Each named move below is a turn or a mirror, shown by a few rows before and after it. Which moves, in which order, take the first row of each later pair to the second? The first pair is answered.
kaz:
[ 0.00  0.07  0.28 -0.48 -0.07  1.22 -0.31 -0.38 -0.22  0.53  0.69 -0.14
 -0.18  0.56  0.11  0.12 -0.34  0.24 -0.01 -0.60 -0.22  0.59  0.38  0.17
  0.17  0.29  0.82  0.05 -0.43 -0.91 -0.64  0.03 -0.11  1.44  0.38  0.57
 -0.10  0.45 -0.72 -0.58  0.85 -0.52  0.86  1.01  0.18 -1.20] => [ 0.04 -0.18 -0.11 -0.08  0.00  0.80 -0.24 -0.10 -0.11  1.54  0.86  0.18
 -0.67  0.33  0.08  0.16 -0.11  0.26  0.26 -0.37 -1.12 -0.29  0.37 -0.01
  0.33  0.49 -0.26  0.05 -0.23 -0.17 -0.78 -0.29  0.01  1.30 -0.48 -0.65
  0.61 -0.26  0.24 -0.54  0.87 -0.51  0.90  1.44  0.64 -0.54]
[ 0.18 -0.06 -0.83  0.38 -1.47  0.29 -2.25 -0.44  0.01  1.71  1.19  0.13
 -0.18  0.65 -0.77  0.50 -0.36  0.52  1.24  1.10 -0.92  0.98  0.06  0.03
  1.17 -0.04  0.59  0.57  0.12  0.96 -1.07  0.70 -0.12  2.45 -0.50  0.80
  1.09 -0.07  0.61 -0.48  1.28 -0.56  0.17  1.17  0.14 -1.30] => [ 0.12  0.22 -0.73  0.26 -1.43  0.58 -2.31 -0.65  0.08  1.13  1.19 -0.27
 -0.03  0.66 -0.87  0.43 -0.22  0.65  1.18  0.91 -0.70  1.61 -0.01  0.02
  1.08 -0.35  0.83  0.54  0.06  0.82 -0.92  0.88 -0.40  2.56  0.12  1.41
  0.89  0.04  0.42 -0.37  1.35 -0.57  0.12  1.05  0.00 -1.63]
[ 1.07 -0.75  0.95 -1.11  0.95  0.98 -0.36  0.74  0.48  0.16 -3.01 -1.63
  0.31 -0.98  0.76  0.39  1.21 -1.37 -0.39 -0.07  0.95  4.03  0.60 -0.38
 -1.25  0.47 -1.23 -1.83 -0.05 -2.99 -0.06  2.16 -1.69 -0.23  4.08  1.86
 -3.38  1.99 -1.50  0.05  0.85  1.52  2.10 -1.39 -1.96 -1.27] => [ 1.11 -1.52 -0.57  0.47  1.47 -0.24 -0.23  2.27  0.64  4.34 -2.91  0.58
 -1.31 -1.51  0.64  0.92  2.69 -1.30  1.23  1.75 -2.57 -0.35  1.15 -0.27
 -0.44  0.99 -4.63 -1.78  0.65  0.47 -0.68  0.80 -1.40 -1.17  0.20 -2.90
 -0.84 -0.17  1.24 -0.12  0.16  1.67  1.85  0.10 -0.95  1.52]
bosa:
[-1.43 -0.50 -0.28  0.54 -0.92 -0.25 -0.36  0.95  1.14  0.32 -0.35  0.29
  0.19  1.72 -1.23  1.79  0.19  2.95 -0.20 -0.74 -0.74  0.46 -0.14 -2.08
 -1.75  0.55  0.15 -0.81 -1.91  1.06 -0.92  1.25  0.02  1.19 -1.07 -1.14
  1.60 -2.03  0.45  0.79  0.56  0.50  1.29  0.97  1.31  1.40] => [-1.56 -0.11 -0.33  0.71 -0.93 -0.84 -0.20  0.78  1.29 -0.19 -0.49  0.62
  0.50  2.07 -1.54  1.56 -0.14  2.44 -0.28 -0.94 -0.45 -0.51  0.36 -2.31
 -1.61  0.84 -0.04 -0.31 -1.93  1.27 -0.74  1.02  0.37  0.86 -1.48 -1.31
  1.69 -2.08  0.34  1.17  0.60  0.96  0.92  0.54  1.45  1.61]
[ 0.33  0.90 -0.94 -0.10 -1.12 -1.07 -0.50  0.12  0.11  0.53  1.83  1.26
  0.45  0.96 -0.51 -0.89 -0.51 -1.10  0.07 -0.64  0.12 -1.01  0.19  0.57
  1.46  0.93  0.26  1.27 -0.09  0.94 -0.78 -0.17 -0.31 -0.02 -1.19 -0.93
  0.99 -0.12 -0.45  0.59  1.06  0.44 -0.11  1.10  0.29 -0.73] => [ 0.30  1.29 -0.95 -0.19 -1.10 -1.31 -0.25 -0.12 -0.06 -0.31  1.52  0.96
  0.77  1.17 -0.46 -1.08 -0.70 -1.36 -0.08 -0.80  1.06 -0.74  0.09  0.60
  1.19  0.73  0.59  1.40  0.11  0.53 -0.39  0.17 -0.02 -0.48 -0.72 -0.48
  0.78  0.45 -0.98  0.52  1.12  0.78 -0.36  0.44  0.21 -0.97]
[-0.63  0.29 -0.08  0.27  0.48  0.12  0.50  0.45  0.09  0.36 -0.82 -0.04
 -0.63 -0.46  1.06  0.48  0.88  0.22 -0.24  0.77  0.12 -0.03 -0.58 -0.12
 -1.47 -0.73 -0.18 -1.88  0.73 -0.35  0.32  0.03 -0.27 -0.28  0.71 -0.66
 -0.24 -0.18  0.44 -0.52 -0.93 -0.10 -0.29 -1.05 -1.16  0.53] => [-0.34  0.32 -0.18  0.30  0.63  0.12  0.55  0.46  0.16  0.70 -0.87 -0.07
 -0.70 -0.37  1.02  0.49  0.97  0.33 -0.18  0.83 -0.07 -0.34 -0.51 -0.26
 -1.50 -0.54 -0.32 -1.84  0.66 -0.18  0.10 -0.11 -0.15 -0.24  0.49 -0.89
  0.16 -0.50  0.58 -0.41 -0.76 -0.01 -0.18 -0.69 -0.78  0.73]
ruf:
[-0.57  0.65 -1.64 -0.21 -1.29 -0.22 -1.36 -0.62 -0.42 -0.20  0.07 -0.13
 -1.50  0.87 -1.94 -1.83 -0.34  0.54  1.79 -1.08  0.54 -1.70  0.77 -0.04
  2.40  1.58  0.12  1.78 -0.01  2.11 -0.34 -0.14 -1.37  0.65 -3.80 -0.51
 -0.70 -3.32  0.05 -0.49 -0.03  1.04  0.72  1.96  0.37  1.97] => [ 0.32 -0.18 -0.55 -1.25 -1.36  1.65 -2.26 -0.32  0.05 -0.03 -0.69 -1.80
 -2.91 -0.44 -0.62 -0.66  0.72  1.78  0.81 -0.60  0.42  1.81 -0.16 -0.01
  1.59  0.42  1.63 -0.46  0.01  0.16 -0.44  1.14 -2.75  2.52 -1.05  1.67
 -2.16 -2.47  0.06 -1.26 -0.59  0.16  2.23  1.66 -1.12  1.48]
[ 1.40 -2.03 -1.89 -0.17 -0.44  0.25  0.05  0.17  0.54  0.88  0.73 -0.74
 -0.10 -0.69 -0.50  0.32 -1.88  0.14  1.80 -0.46 -0.23  0.93  0.32 -0.70
  1.01  0.43  0.02  0.69  2.04  0.77 -1.18  0.39  1.91  1.23  1.30 -0.71
  2.46 -2.88  0.77  0.93  0.31  0.01  0.82  3.20  1.32 -1.57] => [ 1.66 -2.12 -0.19 -0.71  0.65  0.89  0.66  0.42  0.10  0.34 -1.14 -2.55
 -1.18 -1.88  1.20  0.92 -0.44  0.56  1.10  0.26  0.36  2.11 -0.31 -0.50
 -0.86 -1.05 -0.12 -1.36  2.27 -0.72  0.34  0.77  1.81  0.40  3.40  0.08
  0.44 -2.65  0.52 -0.13 -1.43 -0.35  0.69  0.94  0.55 -0.75]
[-0.35 -0.85  0.29 -0.32 -0.78  0.96 -0.68  0.51  0.74 -0.18  1.08 -0.06
  0.16 -0.10 -0.38  1.11 -0.56 -0.17 -0.63 -0.38 -0.32  1.86 -0.80 -0.06
  0.02  0.27  1.23  0.84 -1.10 -0.95 -0.63  0.38 -0.73  1.77  1.04  0.98
 -0.72  1.36 -0.66 -0.35  0.58 -0.03  0.43  0.25  0.00 -0.45] => [-0.75 -0.35  1.14 -0.25  0.38  0.19  1.08  0.74  0.24 -1.11 -0.52 -0.51
  0.21 -0.71  0.51  0.52  0.31 -0.75 -0.67 -0.04  0.34  0.34 -0.70 -0.06
 -1.42 -0.33 -0.02 -0.05 -0.81 -1.08  0.73 -0.42  0.11 -0.92  0.86 -0.23
 -1.59  1.20 -0.68 -0.65 -0.85  0.13 -0.85 -1.96  0.08  0.85]

Between the rows of a pair lie two moves.
[ 0.42 -0.42  0.05  0.24  0.79  0.37 -0.35  0.52  0.23  0.85 -0.74  0.04
 -0.98 -0.76  0.47  0.63  1.04  0.06  0.84  0.96 -1.00  0.32 -0.21  0.18
 -0.39 -0.48 -1.40 -1.34  0.40  0.07  0.27  0.03 -0.36  0.09  0.33 -0.79
 -0.29 -0.65  1.13 -0.51 -1.11 -0.39  0.13 -0.40 -0.14  1.15] => [-0.28  0.37  0.24  0.35  0.66 -0.84  0.71 -0.08 -0.14 -0.55 -0.37  0.50
  0.29  0.29 -0.27 -0.63 -0.14 -0.76  0.86  0.36  0.27 -1.16  0.50  0.12
 -0.16  0.15 -1.57  0.10  0.07  0.51  0.80 -0.81  0.33 -1.20 -0.63 -1.12
 -0.07 -0.52  0.40  0.04 -0.72  0.32 -1.05 -1.21  0.39  0.73] => kaz, ruf
[-0.62 -0.10  1.16  0.56  0.57 -0.56 -0.41  1.21  0.34 -0.26  0.28 -0.75
  0.53 -0.37  0.52 -0.14  0.19 -0.86 -0.46  0.46  0.10  1.08  0.81  0.48
 -0.66 -0.44  0.48 -0.63  0.41 -0.23  0.84 -0.51 -0.91 -0.50  1.27  0.96
 -0.80  0.73 -0.44 -0.86 -0.15 -0.42 -0.39 -1.60 -0.54 -0.68] => [-0.47 -0.60  0.70  0.88  0.58 -0.53 -0.74  1.98  0.24  1.18  0.28 -0.39
 -0.38 -0.84  0.81  0.26  0.98 -0.55 -0.08  1.12 -1.40  0.41  0.85  0.33
 -0.53 -0.43 -0.17 -1.03  0.64  0.62  0.24 -0.58 -1.21 -0.17  0.48 -0.33
 -0.24  0.55  0.46 -1.19 -0.22 -0.87 -0.16 -0.72 -0.37  0.10] => bosa, kaz
[-0.35 -0.43 -0.16  0.83  0.12 -0.70  1.20  1.35 -0.22  1.33 -0.06  0.33
 -0.79 -0.27  0.82  0.31  1.88 -0.18  0.29  0.45 -0.69 -2.87 -0.68  0.11
 -0.80 -0.72 -2.63 -0.22  0.11  1.11  0.72 -0.58  0.62 -1.06 -1.82 -2.23
  0.00 -1.33  0.65 -0.44 -0.86 -0.13 -0.18 -0.33  0.28  2.08] => [ 0.01 -0.09  0.00 -0.66 -1.91  1.16 -1.31  0.12  0.20 -0.76  1.61 -0.57
  0.10  0.87 -0.43  0.27 -0.31  0.24 -0.49 -1.28  1.31  2.44 -0.74 -0.02
  0.36 -0.21  1.56  0.65 -0.79 -1.46 -0.44  1.18 -0.50  2.53  0.93  2.33
 -0.19  0.12 -1.09 -0.01  1.29 -0.57  1.33  1.45 -0.58 -1.38] => ruf, kaz
[-1.64 -0.31  0.45  0.51 -1.51 -1.17 -0.21 -1.08 -1.37 -0.03 -1.79 -0.60
 -0.32  0.13  0.24  0.35 -0.75  0.58  2.14 -1.12  0.00 -3.00 -1.55 -1.44
  1.87 -1.39 -0.82 -0.31 -0.59  2.10 -1.73 -0.88 -1.37  0.12 -1.51  0.37
  0.82 -0.48  0.18  0.73 -1.14  1.52 -0.09 -0.96  0.77  0.05] => [-1.22 -0.68  1.02  0.18 -1.20 -0.18 -0.50 -0.96 -1.09 -0.07 -2.56 -1.73
 -1.05 -0.57  1.33  0.86  0.13  1.31  1.60 -0.70  0.01 -1.25 -2.25 -1.29
  0.98 -2.15 -0.47 -1.92 -0.48  1.04 -1.58 -0.26 -1.79  0.66  0.25  1.18
 -0.30 -0.09  0.10  0.37 -1.68  1.09  0.21 -1.94 -0.11  0.20] => ruf, ruf
[ 0.07 -0.84  0.95 -0.62  0.29  0.12 -0.94  0.83  1.26 -0.58 -1.22 -0.56
 -0.45  0.33 -0.40 -0.26  0.05 -0.15  0.75 -0.68  0.46  1.14  0.83 -1.11
 -0.66  0.70  0.16  0.84 -1.58 -0.62 -0.14  0.18 -1.92  1.16 -0.45 -0.62
 -0.04 -1.60 -1.33  0.65  0.01  0.11  0.27  1.38  0.19 -1.83] => [ 0.03 -0.72  1.20 -0.43  0.82 -0.37 -0.16  1.09  1.15  0.13 -1.90 -0.12
 -0.75 -0.23  0.10 -0.23  0.85 -0.03  0.93 -0.01 -0.12 -0.03  0.73 -1.08
 -1.52  0.32 -1.07  0.08 -1.09 -0.35  0.44 -0.37 -1.56 -0.22 -0.97 -1.73
 -0.19 -1.97 -0.94  0.30 -0.77  0.29 -0.30  0.70  0.40 -0.64] => ruf, kaz
[-0.17  0.67 -1.15 -0.12 -0.37 -1.41  0.08  0.23 -0.03  1.80  0.41  0.88
 -0.61  0.40 -0.58  1.55 -0.09 -1.36  0.74 -0.98 -2.33 -1.10 -0.72 -1.24
 -0.94  0.43  0.28 -0.28  0.02  0.38 -0.89 -0.65 -0.05  2.50 -0.10 -1.48
  2.72 -0.44  3.35  1.62  0.47  0.28 -0.62  1.72  1.12  1.22] => [ 0.20  0.48 -0.02 -1.28 -0.21 -0.34 -0.14  0.28  0.20  0.92 -0.62 -0.62
 -1.13 -0.56  0.48  2.13  0.49 -0.64 -0.23 -0.52 -1.56  1.83 -1.23 -1.32
 -2.24 -0.46  1.30 -2.24 -0.28 -1.47 -0.40  0.39 -0.69  3.08  2.66  0.35
  0.82  0.51  2.80  1.23 -0.20 -0.31  0.09  0.38 -0.06  0.79] => ruf, kaz
[ 0.40  0.08  0.37  0.03  0.04 -1.09  1.30 -0.39 -0.51 -2.17  0.31 -0.54
  1.59 -0.35 -0.65  0.21 -0.15 -1.09 -0.29  0.03  0.33 -0.74  0.70  0.62
 -0.66  0.32  1.17 -0.51 -0.17 -0.76 -0.38  0.53 -0.70 -0.43  0.73  0.57
 -2.03  0.67 -2.48 -0.23 -0.12 -0.59 -1.21 -2.10 -0.78 -0.63] => [ 0.28  0.09 -0.77  0.79 -0.02 -1.58  1.08 -0.31 -0.42 -0.64  1.43  0.87
  1.40  0.04 -1.63  0.23 -0.56 -1.31  0.38  0.01 -1.07 -2.55  1.16  0.97
  0.57  1.13  0.30  0.63  0.03  1.00 -1.08 -0.20 -0.42 -0.51 -1.52 -1.15
 -0.30 -0.14 -1.76  0.03  0.49 -0.37 -1.05 -0.44  0.08  0.01] => ruf, kaz
[-1.70  0.00  0.75 -0.58 -1.53  0.56  0.57 -0.46 -0.23 -1.03  1.63  0.47
  0.71  1.06  0.09  0.41  0.66  0.24  0.52 -2.13  1.30  1.52 -0.78 -0.21
 -0.06 -0.39  1.75  0.36 -0.35 -0.67  0.43  1.79 -0.82  0.27  1.30  1.24
  1.44  1.12 -1.51 -0.02  1.47 -0.72  1.30 -0.28 -0.72 -1.72] => [-1.85  0.08  1.57 -0.33 -0.28  0.05  2.08  0.18 -0.55 -0.88  0.05 -0.31
 -0.01  0.05  1.33  0.60  2.14  0.30  0.58 -1.07  1.19  0.33 -1.14 -0.13
 -1.70 -1.08 -0.16 -0.64  0.31 -0.49  1.93  1.05 -0.42 -1.97  1.22 -0.01
  0.18  0.94 -1.05 -0.39 -0.40 -0.55  0.50 -2.15 -0.85 -0.10] => bosa, ruf
[-0.49 -1.42 -0.02  0.25 -0.98  0.57 -1.47  0.04  1.07  2.01  0.50  0.60
 -0.71 -0.55 -0.29  0.89  0.42  1.27 -0.22  0.36 -1.05  1.07 -0.05 -0.24
  1.45  0.31  0.47 -0.27  0.66  1.37 -1.39  1.04 -0.97  1.43  0.46 -0.29
  0.36 -0.37  0.98  0.02  1.01 -0.26  0.46  1.69 -0.39  0.30] => [-0.68 -0.60  1.31  0.05  0.37 -0.26  0.92 -0.19  0.40  0.01 -1.67 -0.64
 -0.70 -1.00  0.94  0.15  1.30  0.79 -0.72  0.59  0.41  0.36 -0.05 -0.19
 -0.78 -0.52 -0.40 -1.50  0.68  0.28  0.84  0.31 -0.40 -1.76  1.46 -0.18
 -1.56 -0.11 -0.15 -0.51 -0.87 -0.15 -0.96 -1.99 -0.81  1.03] => kaz, ruf
[-0.41  0.87 -0.77  1.10  0.44 -0.95 -1.40  0.84  1.28 -0.12  0.26  0.60
  0.13 -0.14  0.40 -0.42  0.40 -1.01  1.18  1.08 -1.10  0.12 -1.28  0.04
 -0.13  0.38  0.98  0.21 -0.71  0.59 -2.04  0.75 -0.51 -1.71  0.05 -0.25
  1.64  0.32 -0.31 -1.25  0.18  1.47 -0.08  1.84  0.45  1.71] => [-0.49  1.39  0.14  0.71  0.82 -1.09 -0.84  0.47  1.14 -1.51 -0.66 -0.25
  0.59 -0.38  0.88 -0.87  0.57 -1.20  0.65  0.82  0.08  0.96 -1.39  0.01
 -0.86 -0.06  1.41 -0.33 -0.83 -0.28 -1.14  0.91 -0.58 -2.41  1.17  0.68
  0.68  0.79 -1.51 -1.40 -0.32  1.39 -0.23  0.44  0.04  1.55] => kaz, ruf
[-0.89  0.39  0.66  0.73 -0.54  0.30  0.26  0.03 -0.41  0.90  0.86 -0.05
  0.51  1.26 -0.78  0.66 -0.80 -0.41  0.05  0.22  0.56 -0.19  0.44  0.59
  0.66  0.36  0.02  0.66  0.37  0.28  0.09  0.95 -0.19  1.24 -0.42  0.36
  0.61  0.47  0.09 -0.16  0.27 -0.45  0.78  0.60 -0.25 -0.21] => [-0.60  0.24  0.99  0.60 -0.21  0.72  0.22  0.44 -0.21  1.10  0.05 -0.40
 -0.25  0.44 -0.02  1.15  0.02  0.03 -0.14  0.72  0.08  0.41 -0.08  0.36
  0.01 -0.30 -0.28 -0.40  0.52  0.06  0.29  0.99 -0.60  1.29  0.59  0.33
  0.09  0.47  0.53 -0.52 -0.22 -0.97  1.02  0.09 -0.73  0.39] => ruf, bosa
